Named turns come first, each shown by rows before and after it. Which turns, in which order, take the first row of each pair that follows to the second? Write the first one first, as in the answered first pair.
P (before => after):
[ -5.2  11.8  -3.9 -18.9  -6.0  16.8   5.3 -10.3 -22.6   1.4  17.2  -6.2
  -2.7  -8.6 -10.3  20.9  -0.3  -1.9  14.0   9.5 -14.5   4.6   3.2   8.6
   3.3   0.7 -13.2 -13.6  -5.9  10.2  -2.3   2.0  -8.6  -0.9  -3.1  -3.5
  -0.7  10.3  -5.3   0.2  -1.5  16.6 -19.6 -12.0   4.5 -14.2   7.4] => [ -6.1  10.3 -10.2 -27.2  -4.4  13.1  -0.1 -14.2 -18.7  -1.3  17.0 -11.8
  -8.1 -12.1  -4.8  25.7  -0.9  -1.8  10.2   9.0 -10.2   2.4   9.2   1.0
  -0.6   7.6  -8.2 -11.3 -10.8   5.4  -1.6  -0.4  -4.8  -1.6   1.2  -4.3
   1.4  13.2  -2.5   1.1   0.2  12.8 -21.9  -9.0   5.2 -14.3   0.3]
[ -4.1  -7.8 -18.1  18.9  10.9 -27.2  -7.7 -15.4   9.1 -17.1 -14.0  -8.5
   2.7 -13.8   5.0  27.0  -9.5   4.6  -7.8   3.5  -1.9  -3.0  15.3  -9.8
  11.4  -2.5   8.2  10.4  -6.7  -3.5  13.4   2.7  11.3   1.6   2.5  -5.6
  -1.7   7.3  -9.1   6.1  -6.3   0.7  -9.8  -0.5 -13.3   3.3  15.9] => [ -4.5  -9.4  -6.3   3.7  12.0 -20.5 -11.8 -14.6  20.6 -11.6  -8.7 -14.5
   0.4 -15.1   1.6  16.8  -0.2  10.8 -25.6  -0.4   9.0  -6.9  16.5  -2.1
  12.8   3.5  15.6   9.3  -9.9  -8.4   4.7  10.3  11.6  -4.9   2.2  -2.8
  -0.7   0.6   0.0 -15.2   7.2 -12.9  -3.5  12.0   2.7   8.0  -0.1]
[-14.8  12.6  -3.6  -3.2   2.1   1.4  -8.0   9.8  -3.5 -15.4   8.6  -2.3
   8.0 -18.0   5.0  10.7 -13.8  -3.0  18.9   6.1 -13.8  13.9  19.0  -0.5
   9.9 -20.3 -22.0 -11.5   5.1  19.9  -2.5  -9.8   9.1  -8.2 -13.6 -11.1
 -11.4  -8.2 -10.0   4.3  -6.4  11.9  -9.8  -9.2  -7.3 -12.1   7.9] => [-16.7   7.7 -12.1 -16.3   6.5  -3.8 -17.1   3.9   3.5 -19.6   6.8 -11.6
  -1.9 -22.6  14.0  16.3 -14.8  -3.9   9.3   5.1  -6.7  11.8  28.3  -9.9
   6.7  -5.8 -17.2  -8.4  -2.4  10.5  -2.2  -8.6  13.1  -9.4  -7.3 -11.7
  -8.7  -7.4  -6.1   1.7  -2.6   6.8 -12.1  -0.7  -2.7 -13.2  -8.1]
[-0.4 -0.6 -0.6 15.8 -5.9  0.7  3.3  2.0 -8.9 -4.9 -5.6 -0.1  9.9 -3.0
  3.1  2.9 -5.1 -0.4  7.8  7.0 -4.9  3.3 -8.9 -1.2  0.1 -3.2 -8.5  1.6
  5.7  2.1  7.0 -3.4 -2.4  4.1 -4.9 -1.6 -2.7 -2.5 -5.9 14.5 -5.0  2.0
 -6.2 -9.5 -3.8  7.5 10.3] => [ -0.4  -4.1 -11.6   4.1  -1.0  -6.2  -4.2  -2.6  -5.0  -9.3  -5.4  -6.1
  -0.2  -7.7  13.0   9.7  -7.4  -0.3   0.0   6.2   1.1   0.6   0.4 -13.2
  -3.9   6.6  -2.0   3.8  -1.6  -6.4   7.8  -5.3   3.2   3.5   1.1  -3.7
   0.1   0.3  -1.6  15.2  -2.9  -4.6  -8.9  -5.6  -2.0   7.8  -2.4]
A (before => after):
[ -2.5  -6.8  -1.7 -16.2   3.6   4.2  -3.7  -9.3  22.2  -9.3  -7.9  -1.5
  -8.5  -3.5  10.1  -6.9   5.9  -3.1 -13.4  -0.8   5.9  -0.8   9.6 -10.2
  -6.3  -0.7   9.4   1.3  -0.9  -8.3   2.4  -3.6  -0.9  -2.6   0.7   8.5
  10.8  -4.4   7.4 -10.0   0.3  -7.9  -0.2   7.4   7.4  -5.4 -13.6] => [ -4.3   2.0 -11.3  -4.1   0.9   6.2   5.2 -12.5   9.2  -9.3 -10.9   1.0
  -5.3  -5.7  11.1   8.7  -0.6 -11.2   2.7   5.1  -4.8   7.4   6.7 -17.2
 -12.1  -8.4  -0.4  -1.7   2.9  -2.6   9.8 -10.7  -7.8   4.0  -3.1   9.7
   9.9   0.5  -1.2  11.5  -7.5   3.3  -8.9  -7.2  -5.7 -10.8  -0.2]
[  2.4  -1.1  13.1  -8.0  -1.9  -1.1  -5.6   8.7   7.4  -3.1   8.3   3.2
  10.8   1.7  -5.4 -28.5   0.9   8.5  -4.5  -5.3   2.4   0.9  -4.5  10.4
   9.7  -8.4  -4.2   2.4   0.9   1.4  -3.7   7.1   1.1  -7.0   0.4  -2.6
   3.3  -0.1   2.1 -10.0   3.0  -2.3   5.0   9.3  -3.5   4.2   4.6] => [  2.8  12.5   7.2 -12.8  -3.6   7.8   1.5  -3.9  -1.5   0.2  13.0  -9.1
   7.2  -6.0  -7.3  -7.4  -1.9   3.3   3.8   4.4  -9.6  14.6  -3.2   4.3
   4.3  -3.6 -16.0 -11.6   0.6   5.1  -4.8  -0.7  -8.4  -9.5  -2.0  -3.2
   4.2   7.8  -1.7  -3.6   1.1   7.7  -7.0  -7.6  -6.3  -7.0   5.0]
[ 4.0 -5.8 -0.7  8.3 -6.1  1.6  5.7  4.0 -9.8 -4.5 -2.6  5.6  6.5  9.1
 -3.3 -4.9 -4.6 -1.0 10.4  0.1 -5.7  7.2 -0.2  2.6  0.2 -6.2 -2.4  3.0
  2.2  3.7  1.1 -8.4 -1.3  4.7 -2.7  3.9 -4.6  4.9 -7.5  8.0 -8.6  8.9
 -3.6 -6.7 -6.0  5.6 11.1] => [  6.0 -11.8   8.2  -7.6  -4.7   2.9  -1.0   6.2   3.1  -5.7   3.4  -2.9
   1.7   9.0  -3.9 -14.7  -0.2   7.9  -5.5  -4.1   2.0   0.6   3.9   8.0
   5.8   2.7   7.1   2.7  -1.7  -3.9  -6.6  -0.9   1.9  -4.8   0.9   1.9
  -2.2   1.3   2.5 -13.2   0.4  -0.2   1.4   6.3   8.1   9.5  -6.6]
J (before => after):
[ -0.1  -1.1  -4.1   2.1  -2.2  -0.4   1.0   1.0  11.2 -21.6  12.7  -2.6
 -16.0  -3.7  -3.8  -1.2  -3.7  12.2   3.1  -1.4  15.4  -0.3  13.0  -4.0
  12.3  15.7   2.2  -5.0 -10.3  13.9   1.4   1.1  -2.7  -1.4  -1.8  -3.1
   7.4  -8.3   4.5  -6.0  -3.9   0.3  -2.4  -5.7  10.4  -7.8  -8.2] => [ -0.8  -3.8  -1.7   4.5  -1.0   0.4   1.6   5.8   9.5 -22.2  12.1  -2.1
 -16.1  -1.7  -3.2  -5.5  -5.0  12.6   4.0  -3.5  14.5  -0.2  12.6  -1.3
  15.1  12.5   1.5  -3.1  -9.7  13.6   1.2   1.1  -1.0  -1.6  -1.3  -5.1
   6.1  -9.4   4.1  -5.5  -5.3   1.5  -1.9  -6.8   9.6  -7.3  -5.4]
[  2.8  -9.8   0.8   7.0  -5.4   0.9   8.6   9.1  -8.6   0.6 -14.8   7.1
   8.9  10.9   0.6  -8.1  -1.1   0.3  15.7  -3.8  -1.4  -1.8 -15.6   0.5
  -0.3  -9.7  -5.1   8.2   5.9  -2.0   5.8   6.8  -0.6   1.9   0.6  -7.5
   2.4   5.3  -0.4  -4.5  -6.4   9.8   8.6  -5.4  -0.7   0.0   5.4] => [  1.8  -3.8  -0.5   5.4  -6.8   5.5  13.8   4.6  -9.9   3.4 -13.6   5.3
   8.8   9.3  -1.9  -0.6   1.1  -1.8  16.7   0.4  -3.3   1.2 -16.6  -0.8
  -3.5 -10.2  -9.1   4.1   7.9   0.5   6.0   6.5  -6.1   1.8  -1.5  -4.2
   2.3   6.3  -1.6  -2.9  -4.7  10.6   6.4  -9.9   0.4  -2.0   6.7]
[ -1.5   4.4  -6.3  10.2   0.6  -8.5   5.7 -18.7  -6.7  -1.2  -8.9   7.0
  -9.1  10.4   1.6  11.6   0.3 -14.7   8.6  -0.4  -1.1   0.7   5.8 -13.1
 -21.4  -4.2  -2.4  -0.9   2.6  -1.0  13.8 -15.0  -4.5  13.1   9.6  20.2
  -5.5  10.7  -3.8  30.6  -0.6   3.9  -4.0   0.2 -14.9  -1.5  13.1] => [ -2.2   5.1  -9.0   5.9   2.3  -9.7   2.5 -20.0  -5.1  -0.8  -8.3   4.8
 -12.2   7.5   4.3  14.1   0.3 -15.0   3.9  -0.9   3.5   0.3   8.2 -18.1
 -24.9  -0.1   0.2   0.5  -0.1  -2.5  16.1 -13.2  -3.7  13.6   9.4  21.7
  -5.3  11.7  -1.4  29.7   1.6   0.5  -4.7   2.7 -11.0   0.6  10.2]
L (before => after):
[ 12.7  12.7   8.7   0.1  -9.3  12.6   9.5   0.1 -23.6   2.0  -9.6 -13.2
  -4.1  11.8 -18.4  16.7   5.0   4.9  -1.5   6.6   9.2  14.7  -7.7  12.7
  26.7   6.2   3.0  10.3  -8.0  -5.6  17.5  -2.2  -2.0 -15.9   7.7   8.4
  -6.8  -3.9   4.8  14.9  -5.8  -4.3  -1.3   1.5   2.6   1.9  14.3] => [ 11.1  13.2   3.5  -3.4  -6.9   8.7   5.6  -4.9 -23.7  -0.8  -9.3 -20.1
  -9.3   8.6 -11.9  22.8   1.6   6.4  -3.0   7.8   9.7  14.2  -1.4   5.0
  22.5  15.2   2.3  11.2 -11.2  -9.2  17.5  -3.4  -1.1 -17.8  11.6   6.6
  -4.2  -1.0   5.1  17.6  -7.2  -4.8  -4.4   0.6   3.2  -0.8   8.2]
[  2.5   1.9  -0.1   2.5  -2.7  11.8   4.1   0.3 -14.6   1.8  -4.2  -7.1
  -0.5   7.0 -16.7  -0.5  14.4   9.7  -4.8   5.3   8.2   0.6  -0.2  -4.9
 -20.6   2.9  -9.0  -6.7  -3.0  -0.3  -4.2  14.0 -14.2   3.1  -3.1   3.2
  -1.1  -1.7  10.9   9.6   2.9  -1.5  -7.2  -4.1  -1.1   1.5   2.9] => [  4.6  -0.1   2.5   6.1  -3.3  10.0   4.6   5.1 -17.3  -1.5  -0.9  -9.4
   1.9   5.4 -13.2  -0.8   9.7  11.4   5.8   7.2   1.4   4.1   1.6   0.5
 -12.5   5.7 -13.6  -9.1  -0.9   2.0  -7.8   9.5 -12.9  -0.2  -1.7  -1.9
   0.6  -0.3   8.6  10.8  -3.7   8.4 -10.1 -11.4  -4.1  -6.2   3.9]
[  3.2  14.7 -17.9 -16.6 -14.4 -29.4  -3.1  -0.9   2.0   5.4   1.4 -10.2
  -6.1  -6.0  -0.8  11.4 -17.1   1.7   3.0  17.1  -5.1  19.2   8.0   1.3
   2.4  44.2  -8.9 -14.5  -2.1 -14.7   2.4  -5.0 -28.4 -16.3   9.7 -20.3
  -6.0   2.3   4.8 -15.8  31.3   6.7   7.7   4.9  18.1  -0.2 -20.2] => [  1.8  18.9  -3.0  -9.1 -16.2 -20.0   6.6  -0.3   5.0  19.6  -1.2   9.5
   7.6   1.1 -22.3  -4.0  -1.1  -0.2 -10.2  12.0   7.7  12.7  -8.6  11.4
  -5.4  20.5  -3.5 -10.4   8.6  -7.6   7.3   9.6 -35.5  -7.6  -3.9  -4.0
 -14.3  -9.2   6.5 -21.1  43.1 -12.2  20.7  19.0  24.1  16.8 -10.2]
Then:
(two turns a pair)
[  1.9   3.9  -6.8 -28.1  -0.9  -0.5  -5.1 -10.6   6.3  -2.9  12.4 -22.2
 -20.2  -2.9  12.1  12.9  -3.0   0.7  -5.7   1.6   4.8   1.3  12.6 -11.3
  -1.1  29.0   0.5 -10.6 -19.3 -14.7  -8.9  -9.5   7.9  -4.6  13.6  -6.0
   6.9  12.2  12.8  -7.5   5.4   1.9  -6.6  -0.9  11.2 -13.2 -22.5] => [  4.7   4.0  21.5 -22.7  -7.0  12.0   0.6   4.2  12.0   5.5  18.6 -11.9
  -6.5   6.3  -6.5 -14.8   8.2  10.6 -11.2  -1.7   7.9  -2.2  -2.5  17.9
  13.4  14.4   2.8 -14.1 -12.3  -8.1 -18.6   1.3   3.0 -12.3   5.2  -4.0
   2.8   2.3  14.8 -29.9  10.8  -4.2   4.9   4.7  22.8  -8.7 -12.8] => P, J
[ -2.2   4.3  -3.3  -6.0   3.8   2.3   1.1 -11.1   4.8   8.9  -6.3   6.5
   0.0   1.2 -11.5  -1.7  12.8  -0.6 -20.8  -2.1  13.6  -5.7  -7.9  -9.2
 -18.3  -8.5   8.2   6.0   1.9  -0.1   0.0  14.9  -4.3   3.4  -4.8  12.9
  -1.2  -5.9   5.1  -6.4   8.7 -19.9   8.0  14.6  10.1  13.8  -3.6] => [ -0.7  13.4   5.6  -8.7  -0.9  15.1   8.8 -14.2   1.1  12.8   0.9   1.7
   1.1  -2.1 -18.3   1.8  14.1   1.9 -16.1   2.6   4.6   2.1 -11.6  -0.4
 -13.3  -8.0   0.6  -6.6   6.2   4.0  -6.1  12.4 -11.3  -3.6  -9.5  13.7
  -3.1  -5.3   3.1 -14.0   9.6 -12.4   3.9   6.5  13.1   6.4  -0.8] => P, A
[ -5.3  -9.9  12.4   5.3   2.5 -10.0  -3.5   7.8  11.7 -10.2  -4.1  -7.9
   5.7  16.7  -5.2 -10.5   6.5   0.8 -11.1 -11.3  11.0  -7.3  -0.4  11.9
  -6.2 -11.1  12.6  12.1  -2.6  -4.6  -5.9   0.8  -1.3   6.2  -4.2  -0.5
  -5.1   2.4  16.9 -10.1   9.0  -5.9   2.2  17.7  -5.7   6.5   6.0] => [ -4.8  -8.8   6.8  18.6   0.8 -13.1   1.0   9.7   1.5 -13.7  -7.7  -3.3
   8.6  19.1  -4.5  -4.9   2.1  -3.7   5.3  -9.6   1.2  -2.7  -1.4  10.6
  -5.4 -16.3   6.6  14.0   1.4   1.1  -2.0  -6.5  -2.1   9.8  -4.0  -3.3
  -5.8   7.5   9.4   5.4   0.2   4.2  -1.3   6.4 -16.1   2.0  17.2] => J, P
[-12.2   0.9 -31.2 -26.2  15.0  -6.6  -8.5 -12.0   7.1  -6.0 -18.9 -10.0
  -2.8   0.0  39.7  28.1 -18.1   1.5  -5.0   3.6  -0.6 -12.4  13.7 -21.8
   0.9   8.3  -4.1  -6.9   2.2   0.4  18.8 -20.0  -1.5  -4.5  -2.8  -6.9
  -4.8  -5.9   0.2   7.0  -2.6  -2.5 -46.2  14.1   2.9  -7.5 -25.5] => [-13.7   9.4 -11.5   4.6   8.2   3.9  13.9  -4.2   1.5  12.6 -28.2  28.0
  22.8  16.2   9.5   7.7  -4.8  -4.4  -1.9  -2.3   1.7 -14.0 -17.3  -4.2
  -5.7 -36.3  -7.8  -2.4  20.9  18.9  29.1  -7.0 -12.9  11.5 -22.6  13.5
 -15.8 -18.4  -7.3  16.9  -1.0 -11.6 -31.5  17.9  -4.8  10.7  10.7] => L, P
[  0.9 -22.3  19.8  24.9   4.0 -12.5  -2.8   9.9   7.7  14.4  14.9  30.2
  -3.3  -3.6   6.1 -15.8   0.9  -6.1 -12.0  -9.1   6.8 -19.5 -10.3   2.2
   3.7 -11.6   7.4  28.2   9.2 -16.8  15.2 -10.0   8.9  -4.9  10.4  11.9
  -8.4  -5.2   3.7  -0.2   9.4  -6.4  25.3  15.7   2.8  35.6  -3.5] => [  3.0   7.3  30.4  -1.3  -6.0  21.4  15.3 -11.7   1.7  31.1  31.5   6.0
 -10.6 -21.4 -10.8   9.9   9.6  -4.9 -14.1   5.3  -9.6   3.5 -11.5   4.3
  -3.9   0.4 -12.2 -10.4  13.7 -10.7   1.2 -13.2 -15.1 -21.3  -1.0  17.0
 -10.3  -1.8   6.5 -16.7  20.4   2.2  10.9  -5.1  18.9  18.2 -12.7] => A, L
[ -3.4  -2.7  11.2  -5.2   2.3  -2.0  -4.9  -2.6  -4.6 -10.8  -5.7  -0.2
  -1.1   0.7   9.5   7.6 -13.0   6.5   3.1   0.0   7.2  -5.6  -3.5  -4.2
   0.4   6.6   5.9   2.5  -6.2 -10.5   5.6   5.5   3.3   7.9   5.4   1.2
  -0.5   2.6   6.2   4.8  -5.6 -14.2   2.3  -0.7  -3.8  -6.5   0.8] => [ -2.4  -3.2  17.1  -5.4   1.8  -2.5  -5.8   0.0  -2.7 -11.0  -3.8   2.0
   0.2   3.2   5.2   1.0 -11.8   7.2   2.9  -0.5   7.3  -6.6  -5.9   0.8
   4.7   5.3   5.4   2.0  -6.9 -10.2   4.2   6.0   4.5   5.7   5.0  -0.7
  -1.0   2.0   7.4   0.0  -5.4 -14.7   5.1   1.7  -1.5  -5.3   2.8] => J, P
[ -6.6  -4.1  -4.9  -5.9  10.8 -35.5 -16.2   6.0   0.9 -16.3   1.6 -14.3
 -13.1   1.4  20.4  12.0  -2.3  24.8 -10.3  -0.7  13.2   2.4   4.8 -14.2
   3.0  26.5  -7.0  10.1 -12.4 -16.2   3.0  -1.2   9.5 -17.6   9.8 -15.0
   8.0   8.1  -2.3   4.8 -17.9   5.4   5.2  -0.6  13.2  -3.5 -14.6] => [ -7.3   5.0  16.3  21.4   4.2 -20.2   5.3  13.4  -2.8   2.7  -5.4  21.8
  10.9  15.7 -12.4  -8.2  14.3  20.8 -13.1  -5.1  17.6   0.1 -24.1   6.4
  -4.4 -16.2 -10.5  13.4   5.9   2.5  12.3  14.6  -3.0  -3.9 -12.1   6.2
  -3.8  -4.8  -8.7  10.9 -11.5  -7.0  19.9   4.3   9.3  16.2  18.4] => L, P
